Rotation paths and how fast each direction turns (degrees each step)
Each turn is a multiple of 5 degrees from 10 to 175, or 0.
Each row of a path follows its step; steps can be skipped.
path 1
step 0: [5 -6 1 3 -2 2 0 -28 18 -3 -10 10 4 -15 2 6 -11 -9 -14 -11 27 -21 1 20 8 -4 -7 -6 14 -7 -7 1 -5 6 0 0 16 10 0 7 14 14 -3 -8 -1 -28 5 14 -26 7 -10 -9 -7]
step 1: [20 -5 7 2 -3 -12 -15 -7 11 15 -15 -6 -15 -2 -16 -15 18 8 1 25 -4 -2 -11 -14 -2 4 -4 4 -8 12 -1 -1 -6 -6 1 -4 -1 -19 -2 2 13 -9 -4 2 22 -14 2 32 -16 10 7 -6 -19]
step 2: [21 -4 -13 -35 12 -4 -14 -18 -14 11 3 18 -1 -2 -12 7 -1 18 -12 0 -4 18 5 8 -4 -24 -2 0 -7 -2 32 14 1 10 -2 -10 0 1 3 -4 0 10 15 13 8 9 -9 1 -2 7 0 -7 -4]
step 3: [1 -7 5 6 2 -8 0 5 19 13 18 1 -2 12 0 20 11 22 -18 -7 -13 -9 17 -2 4 -28 4 11 1 7 1 -9 -15 8 -6 12 12 -9 2 1 12 -7 0 -3 4 -12 -8 0 18 5 -31 21 8]
step 4: [-3 5 -29 10 4 -1 -16 -1 31 5 9 -4 13 2 12 -15 -17 -7 -11 -6 -2 7 -8 -14 6 1 6 -20 -8 4 3 -5 11 -1 5 4 10 11 11 7 -4 -20 19 18 10 9 -2 14 -7 4 -4 27 0]
step 6: [4 3 11 -4 22 7 3 14 12 12 -7 -4 -25 -4 -4 -32 6 -7 -4 -15 30 20 1 3 10 -4 -17 10 -4 5 5 -1 -5 8 17 8 2 -24 1 6 1 -15 -4 -11 12 -8 -12 -3 -3 10 -5 -7 -10]
step 7: [-5 16 19 -40 8 6 -16 -13 2 5 7 13 -7 0 -5 -4 -3 -1 -6 1 -2 -1 13 -12 15 8 -3 9 -18 21 5 4 -8 -9 17 -14 9 15 2 -8 1 -6 18 -2 -22 -4 -7 17 0 -6 0 -7 14]
step 8: [5 3 0 -13 3 6 3 -8 4 7 -10 -14 2 7 0 4 -21 6 -1 -4 -16 -21 6 20 -16 -8 -22 14 2 5 -2 -23 -4 -10 -14 9 31 1 -9 -17 5 -9 7 11 2 -11 -16 -3 -9 -5 -24 -6 -8]
step 9: [1 -4 -18 -6 16 -12 6 11 21 -2 -8 -14 -21 12 -6 6 3 -12 12 4 -18 -4 -13 6 18 -26 1 -13 -6 8 -11 1 3 -11 4 14 6 12 23 -7 -8 10 6 13 14 -13 -1 24 -6 4 9 2 0]
step 11: [10 -16 14 10 24 0 -13 -14 23 6 9 23 -14 -14 -6 11 7 -8 12 12 8 5 15 -8 8 5 -24 3 -5 2 9 -9 1 -3 -9 17 1 -2 -10 17 2 -7 -10 6 17 -11 4 -14 0 14 -15 2 5]
Directions:
[-3 -5 2 -1 -1 2 -1 6 5 -2 0 -1 -1 3 -1 0 1 -3 3 -5 0 3 -10 -4 1 -2 2 3 -1 4 -3 1 1 0 -3 1 0 -2 -1 1 3 1 4 -8 -1 -5 2 3 0 5 -1 3 -5]	130
[0 0 -2 -2 6 1 -5 -3 -1 -6 -6 3 6 -4 -1 0 4 2 -1 -2 0 -4 -1 5 -4 -2 2 6 4 -2 0 0 0 3 0 0 3 3 -2 -1 3 3 -2 -3 -9 4 4 0 3 -2 -5 1 -3]	140
[2 -2 -4 0 -1 2 5 2 0 2 -2 1 -2 -4 -6 6 -3 -3 -3 -7 -2 5 -2 5 2 -2 -6 1 2 -5 -3 2 -2 0 -1 4 0 -2 2 5 3 2 -2 -1 2 -1 -3 0 6 -6 -1 -4 2]	120
